One vector is turned by the same rotation once a tick. Each row is the vector after some number of ticks, and that number follows the row.
The counts run from 0 to 334.
[114 164  98 104  85  94 160 138 127 124 189 106 156 147 145  83 110 139
 101  89 155 162 125 127 115 145  91 134 130 119 123 133 145 158] => 27
[ 86 149 113 103 152  95 149 100 126 112 116 105 148 112 123 134 127 135
 162 123 143  88 122 194 154 155 107 120 170  95 110 136 166  77] => 113
[120  78 116  77  90  67 164 118 108  86 121 162 131 124 115 104  99 127
 137 142 127 130  91 138  85 129 100 136 155 131 110 102 126 163] => 20
[139 116 137 159 142 100 130 166 110  87 136  99 121 161 156 143 148 102
 128 144 184 147 104 121  86  88 125 183 102 118  78 128 128 118] => 195
[116 115 121 139 177 118 126 157 158 148 158 147 182 124 166 101  99 187
 153 115 140 143 142 137 159  93 129 152  97 135 130 110  90 103] => 314
[ 90 125 140 163  95 125 114 167 118 168 159 114 112  85  83 104 132  97
 132 128 118 140 107 139 120 149  95  81 125 120 137 103 159 167] => 260
[168 139 120 152 127 159 100 118 136 136 148 107 192  86 117 117 132 114
 129  81  88 167 164 133 148 127 149 103 122  91  82 100 127 121] => 72
[140 125 175 173 155 132 149 179 140 140 165 162  79 139 128 130 135 155
 177 113 135  97 125 142 100 123 131 148 137 152 175 133 102 153] => 150
[ 77  83 124 135 156 126 113 111 115 112 117 127 110 112 100 114 119  94
 170 163 127 102 107 170 150 124 121 165  97  84 139 112 151  93] => 104
[108 113 176 203 128 145  85 116 141 116 138 127 156 164 133 121 142  86
 138 111 100 149 138 124 141 105 175 148  90 106 133 100 132 108] => 80
[ 98 120 130 116 155  68 116 138 120 139 138 152 176 150 161 119 119 123
 133 103 167 148 124 153  92  82  89 135 152 148 171 139  96 139] => 39
[ 93  86 146 136 157 134  88  96 121 128 136 128 184  90  93 159 142 108
 132 132 119  88 141 133 163 132 123 113 146  80 125  88 118  89] => 87
[ 95 101 129 138 118 155 124  79 113  60 121 131 171 102  94 122 144 120
 117 101  86 106 121 166 177 139 160 134 130 108  90 104 132 107] => 90
[118 168 153 216  93 140 134 129 127 153 121 146 115 106 169  97 112 116
 111  87 156 115 119 112 122 114 136 129 105 140 155 103 150 129] => 239
[107 104 147 171 165 123 106 112 145 109 151 135 188 100 127 162 132 138
 126 148 139 109 145 134 146 131 138 128 109  79 100  62 143 100] => 85
[146 116 166 165 163 115 172 125 132 156 103 168 127 174 123 145 143 146
 184 109 141 137 118 120 133 129 136 141 172 121 185 141  98 129] => 153
[137 165 109  97  86  56 140  88 109  98 141 120 149 147 112 112 125 109
 115  96 153 175 111 143  98 142 124 134 167 145 115 130 129 149] => 24
[162 102 130  99 135 142 112 103 129  99 133 151 157 113 115 118 102 148
 176  99 100 142 162 127 143 127 169 127 155 170  89 115  73  98] => 320
[ 69 143 115 106 131  96 142 114 133 115 126  85 146 122 121 123 127 128
 162 128 136  77 138 177 171 153 103 109 165 108 130 153 150  84] => 114
[145 104  79  89  98 110 139 136 146 128 143 126 203 126 160 104 104 136
 131 105 103 143 175 124 126 105  90 129 146 141 147 119  93 148] => 44
[101 113 163 181 169 132 103 136 156 115 159 128 197 119 137 161 115 122
 126 137 132 113 153 127 139 125 132 120 110 104 115  70 152 105] => 84
[129  86  79 106 142 133 153 117  96 100 101 105 168 102 147 131 156 123
 102 117 169 131  99  96 157 103  92 188 143 111 115 119  95 103] => 201
[ 99 106 163 104  44 110 144 137 101 143 159 115 107 125  82  66 121 115
 118 139 109 111  94  98 120 163 114 111 144 116 135 126 125 130] => 4
[156 138 137 153 106 148  98 125 152 149 155 100 204 108 134 122 132 114
 124  95  78 150 169 116 143 125 150 101 134  93 103 102 127 111] => 71
[109 140 129 121 136  67 119 137 123 133 143 134 200 164 163 113 130 142
 122 113 153 139 141 162 109  88 101 136 143 139 164 125  87 148] => 40
[122 111 133 139 161 109 143 122  89 105 132 102 136 143 137 170 150  94
 123 146 225 136 138 102  98 115  99 165 139 119 107 114 110 105] => 197
[122 145  98 159 150  98 164 155 153 135 110 125 138 116 152 105 113 160
 176 145 133 116 117 180 172 139 106 167 112 113 172 132 137 112] => 129
[133 152 124 152 160 101  97 122 146 126 169 133 133 160 142 121 123 138
 166  99 156 182 157 146 137 100 162 154 104 174 131 114  70 105] => 310
[112  94 160 144 160 154 103 120 120 103 112 177 191 127 153 129 119 114
 134  57 115 137 144 154 106  91 143 106 159 140 121 126 106 128] => 65
[115 143 148 141 126  70 146 118 111 128 157 150 110 131  99 117 103 121
 118 149 202 162  92 110  96 166 109 146 122 112 125  87 153 145] => 11
[142 154 106 151  99 113 139  78  98 145  61 114 168  95 172 104 135 134
 111  97 160 107 131 132 151 108 133 122 157 140 129 121 111  96] => 227
[182 149 121 174 119 135 149 199 149 153 136 120  94 111 107 115 127 131
 190 123  94 152 136 143 145 158 123 154 118 142 166 144 114 147] => 146
[141 104 150 129 130 142 116  77 128 151 122 135 183 141 154 132 120 119
 150  97 109 141 185 118 120 117 148  88 159  88 101  96 106 108] => 69
[134 122 142 138  55  99 148 114 109 118 127 123  95 137  82  73 116 106
 124 138 116 167  75 107 120 156 153 147 114 113 119 121 137 145] => 6
[128  75 145 106 157 118 109 147 132 147 112 127 184 112 133 108  98 150
 174 134 118 130 167 143 147 106 129 117 138 142 126 124  57  96] => 317
[119 117 112 127 116 166 136 125  81 164 122  90 110  99 167  87 116 100
 133 124 190 112 167 112 109 102  89 152 108 111 139 123 115  99] => 215
[ 76 142 115 154 141 168 124 103 129 112 174 103 121 103  98 128 118  90
 149 106 148 127 135 126 164 178 105 144 112  85 127 112 178  89] => 100
[108 104 109  83 109  99 133 144 107 173 156 106 127 136 125  69 101 101
 132 133 139 170 136 136  91 116  71 135 131  97 157 140 124 153] => 30
[ 76  73  98 108 118  87 122 134 137 123 152 127 138 166 112 115 136 118
 163 155 100 155 114 145 147  90 104 138 123 172 161 119  88 136] => 291
[178 160 117 134 114 121 176 120 138 186 127 111  91 132 117 104 124 164
 198 125 114 135 162 143 149 155 139 131 143  88 143 128 121 127] => 143
[114 151 138 169  54 129 150 126 146 161 141 108 144 130 126 111 122 115
 121 114 108 133 134  94 140 162 123  64 143 113 123  87 178 145] => 256
[143  94 120 159 139 129  89 119 139 106 138 176 180 101 147 122 140 123
 123  69  88 141 126 151 131  83 163 147 128 142 132 106  82 142] => 63
[ 96 131 153 128 126  70 132 132 118 151 160 142 127 135  98 123 113 110
 125 152 199 146  93  92 101 156  83 142 142 110 160 102 140 131] => 12
[100 111 131 131 178 135 120 148 154 142 165 142 176 150 165 115 106 157
 149  96 157 149 151 115 157 103 121 148 118 157 156 118  87 100] => 313
[137  93 190 151 179 144  81 153 121 117 137 155 132  84  95 122 102 109
 172 122 143 124 135 123 116 136 156 143 118 134 129 120  96  92] => 334
[ 97 115 161 159 106 128 135 114 113 136  87 179 132  86 125 116 123 122
 132  86 106  96  79 130 108 118 120  79 180 146 120 103 141 145] => 250
[174 107 136 172 146 144 163 171 124 112 170 121 144 125  92 142 177 146
 122 143 146 149 127  90 146 151 127 172 111 104 130 106  97 162] => 173
